In the rows, 128 means zero.
Where one turn sends some rows of the set: a few examples, then the rows asked:
zegom: [139 138 130 132 131 135 154 122 139 133 128 117 121 119 127 123 105  91
 111 103 114 145 120 137  97 136 122  86]
Labi: [144 122 130 111 109 138 130 173 137 113 148 130 123 139 138 115 138 152
 133 117 151 117 155 118 107 111 120 117]
lubub: [150 119 118  99 114 142 130 145 146  97 138 138 120 139 142 126 116 143
 135 124 113 123 137 102 156 125 130 113]
Nared: [ 91 150 129  80 134 139 156 113 146 133 122 105 108 119 141 132 131 120
 110 113 109 151 129 158 123 104 116 136]
vife: [ 83 138 135  91 121 151 119 120 135 127 132 133 108 132 142 120 114 155
 134 151 129 159 133 162 141 108 109 155]
Neto: [ 87 154 132  89 138 163 153 133 140 140 133 115 110 132 136 120 127 132
 136 118 132 146 147 175 111 105 118 138]
siza: [136 118 124  97  91 114  92 108 115 131 150 145 105 121 146 127 127 120
 150 129 112 126 128 164 127 126 137 160]
suk: [103 143 115 110 121  90 130 141 124 147 152 142 123 110 108 137 128 128
  98 137 139 119 128 144 102 160 104 134]
Zupo: [128 131 120 153 157 102 115 145 120 148 151 104 101 112 141 141 112 144
 121 134 122 138 121 114  89 113 144 113]
Meku: [130 140 128 105 115 160 133 161 133 142 134 143 110 116 154 127 126 141
 130 151  84 117 157 154  81 135 135 154]
dete: [115 107 115 158 126 121 110 146 138 139 140 153 118 114 117 102  91 146
 131 163 128 144 127 137 139 108 109 141]
Dab: [133 141 101  78 153 115 142 127 116 127 136 127 114 126 141 127 104 137
 115 102 101  98 153 155 104 134 127 149]
Dom: [110 151 117 117 117 100 131 134 127 146 106 147 135 117 114 146 115 113
 112 135 115 127 134 106 132 168 125 156]
Fazaf: [ 89 152 129  96 138 123 134 118 122 134 128 114 102 129 139 122 137 139
 101 110 132 161 144 153 135 103 113 164]
Nuka: [132 140 132  99  97 124 118 144 126 125 125 136 130 136 162 131 104 152
 134 166 106 135 176 143 102 137 145 149]
met: [141 137  95 149 151 124 111 121 144 173 152 119 113  99 126 126 101 101
 145 142 121 141 140 117 113 126 149 146]
bogi: [160 131 126 135 141 134 103 100 133 136 130 103 110 117 124 122  80 136
 127 152 127 139 137  94 107 136 118 132]
Nagi: [120 117 134 109  81 115  98 115 138 127 142 122 127 121 162 137 126 157
 128 154 110 115 145 152 128 140 137 142]
nam: [131 145  91 118 111  97 154 154 140 131 170 145 115 120 131 140 138 111
 114 127 116 148 135 145 101 129 103 135]
tib: [133 128 118 120 110 147 107 153 136 134 113 114 128 104 100 102  79 148
 131 159 119 136 117 126 126 130 120 108]
Doki: [113 137 121 136 131 137 119 142 126 141 126 182 114 135 126 126 118 119
 142 135 126 116 135 115 146 152 120 167]
Noso: [135 123 112 150 153 130 103  99 154 158 156 118 108 104 135 120  92 126
 128 157 135 122 130 118 112 133 118 135]
vekel: [127 121 143 108 119 154 122 130 142 126 130 154 110 131 111 117 114 124
 150 147 122  92 121 124 153 146 125 120]
dolon: [147 140 123 109  89 121 159 163 150 130 138 115 125 125 118 130 145 107
 136 130 125 125 148 134  90 114 118 114]
piluv: [139 143 128 118 103  96 120 106 117 135 115 128 102 145 141 119 129 103
 142 122 115 103 143 153 125 112 125 170]
sigo: [123 131 125 106 131 109 123 121 123 140 109 122 113 121 152 127 133 127
 115  93 118  81 138 139 101 119 122 167]
ratam: [143 123 117 141 148 114 138 123 128 130 155 107 111 123 132 154  92 130
 155 135 107 145 123 123  91 116 138 101]
Ran: [119 112 149 147 130 101 127 126 111 155 131 124 126 109  85 118 119 118
 114 118 147 140 150 139 120 130 137 128]
mot: [122 100 119 151 115 108 132 126 143 147 117 140 137  98 105 130 105 107
 134 133 108 156 135 119 141 113 138 146]
gonag: [132 151 112 107 133 139 158 136 139 135 142 118 102 127 139 127 121 140
 116 143  77  91 158 169 109 139 121 138]
vuvu: [ 93 147 142  76 112 166 126 134 136 129 108 103 114 121 135 125 120 156
 125 141 114 156 133 144 130 116 124 139]
lipif: [137 152 118 153 147 103 117 139 123 170 136  92 106 112 115 127 112 118
 132 147 127 132 144 116 102 121 155 129]
giz: [ 97 162 121 101 122 168 147 145 139 130 119 108 115 137 152 128 131 150
 130 120 113 162 155 150 134 108 123 153]
beb: [162 123 123 160 134 157 108 123 120 138 137 108 108 120 131 135 105 147
 147 126 121 145 139  96  95 131 121 145]
Rin: [ 86 137 127 102 110 142 133 106 148 140 116 124 117 122 138 134 128 125
 140 136 112 164 135 152 152 106 119 171]
laboz: [145 123 129 168 133 146 133 121 129 139 152  98 110 130 119 146 107 140
 168 137 122 127 139 130  93 125 124 118]
nuti: [129 146 117 152 134 159 139 153 139 141 139 122 126 138 132 104  97 126
 136 113 148 128 141 152  93 136 109 100]
Fepag: [132 126 125 160 143 107 138 127 117 133 150 132 109 124 132 123 126 119
  85  93 127 157 138 132 123 128 121 119]
mukon: [141 144  88 149 115 162 124 165 144 130 120 114 135 123 143 115  93 145
 129 117 111 152 133 117 126 132 118 119]
kegem: [ 84 143 143  91 117 137 126 115 124 151 112 110 115 116 114 124 136 126
 129 122 139 151 142 158 131 111 125 170]

lubub turns into Labi
beb turns into laboz
Now find these:
kegem turns into Rin
Ran turns into mot
Meku turns into gonag

